Where one turn sends some rows of the set: a few examples, then the rows asked:
mubi: [-9 -4 -3 12 18 -1  5 -9 -8 10 -1 -8 -6  0  6 -1]
rula: [-11   5   1  10  15  -4  10   5  -5  -1  -1   2   4   2 -13   2]
Fofuv: [ -1   6   4   2   7  -2   5  12  -6   4  -8  -4  -4  -5   5 -12]
ruf: [  4   9  -4  11  11   4  19  -1  -6   7  -5   1   9 -10  -8  -2]
toru: [ 9  3 -4  7  8  1  9  4 -6 19 -5 -7  0  1 -9 -1]
gobis: [-5 -4  3 10 21  9  0 -8 -2 10  0  1  5  7  0 -7]
zepi: [ -1   8   5   4  12   9  18  -3  -2   5   2  -4   5   0   7 -14]
Nad: [ 9 -8  1  4 26  7 16  4 -3  3 -1 -3 10 -3  0 -4]
Tesi: [  3   4  -3   4  19 -13   8   0  -5   1  -3  -1   3   8   8  -1]
Badet: [  4   9   5  -3  15  -3   4 -10  -8  11   2  -4   9   6  -1  -7]
puren: [  3   8  -2   9  11   7  17  -1  -3   5  -3   3  11 -11  -7  -4]
Fopi: [  3   6   6   2  20 -14   1   7   0   5  -8  -9   0  -2   3  -2]
Rik: [  3  13  -6   1  23   7   7  -5  -2   3  -7  -2   8   3   1 -11]
karev: [-15  10   4   8   7   4   0  -7  -5   5   0  -3   7   1   1  -4]
dofad: [ -4   3   7   1  17   5   3   6  -3   2 -17 -14   0  -3   3   3]
Zino: [-2  1  1  2 18  3 -4  0  8 -6 -4 -5  8 -3 -5  0]
pes: [ -6  -5   4  -1  18   3   7  10   6   0  -2   3   3 -10  -3  -2]
puvet: [-6 -4  4 -2 16  1  6 11  4  2  2  5  2 -9 -5 -1]
zimus: [-10   5  -3   5  11  -6   6   2  -6   8   4   2   8  11  -1   0]
baru: [ -7  -2  -3  10  20   0   2 -14  -8  10  -2  -8  -3   2   5   0]
Gurup: [  4  -1  -7  -1  26  -4   3   2   2   3 -12  -3   2  -6  -5   3]
rotu: [  3   0  -4  -5  18   6   4   3   1   8  -3 -15   0 -11   2   6]
gegu: [ -2  -1   7  16  21   4  11   6  -6   8   3 -15  -1   2  -1   2]
pob: [ -4   0   4   1  20   7   2   3  -2   4 -17 -13  -2  -2   6   2]
mek: [  0   1  -1   1  23   5   9   4 -10  -1  -1   7   9 -12   7  -1]
Lam: [ -4   4   0   7  11   3  -5  -5  -4   9 -11  -2  -7  -4  -7   6]
gito: [ -2   3   1  10  12   8   5  -6   6   4 -16  -5  -5  -3   4  -6]
pev: [ -7  -3   3   4  14  -1   7 -15  -4   1  -9  -6   0  -2  -2  10]
tul: [ 2  4  2 17 12  0  8  1 -6 16 -7 -5 -5  2  1  8]
Furo: [  5   3   5   1  23 -12   1   3  -1   5  -8  -8  -3  -7   0   1]
dev: [ 7 -2 -7  9 16 13  7 -2 -2  1  0  2 -1 -8 -7 -4]
gonog: [-13   7  -3   5   8  -1   8   0  -4  11   4   2   7   8   2  -1]
duzi: [-5 10  8  5 21 10 17 -4 -5 13 -1  1  6 -6 -5 -6]
Mis: [-1  8  3 15 10  0  1 -2 -5 14 -9 -4 -2 -1  1 11]
Piv: [ -1   5   1  -4   9   8  20   5  -9   5  -3  -5   3   2  -2 -11]
sor: [  4  10   1  -1  13  -1   5 -12  -7   9   2  -1   9   3  -2  -7]
nes: [  1   8  -1  -1   7   4  18   8  -9   6  -7  -6  -1   1  -5 -10]
nila: [ 1 -8  1  8 23 -1 14  6 -9  0 -2 -7  4 -9 -7 -6]
Sola: [ -7   2   3   2   8  -2   3 -11  -4  15  -8  -2   9  -3   2 -10]
nir: [-2 -8  4 13 19 -2 12  8 -9 -1  2 -6  1 -6 -8 -4]

Badet moves to puvet
dev moves to gito
Piv moves to Furo
Where do these go?
Tesi moves to rula
baru moves to puren
mek moves to pev
Fopi moves to zimus
Lam moves to zepi

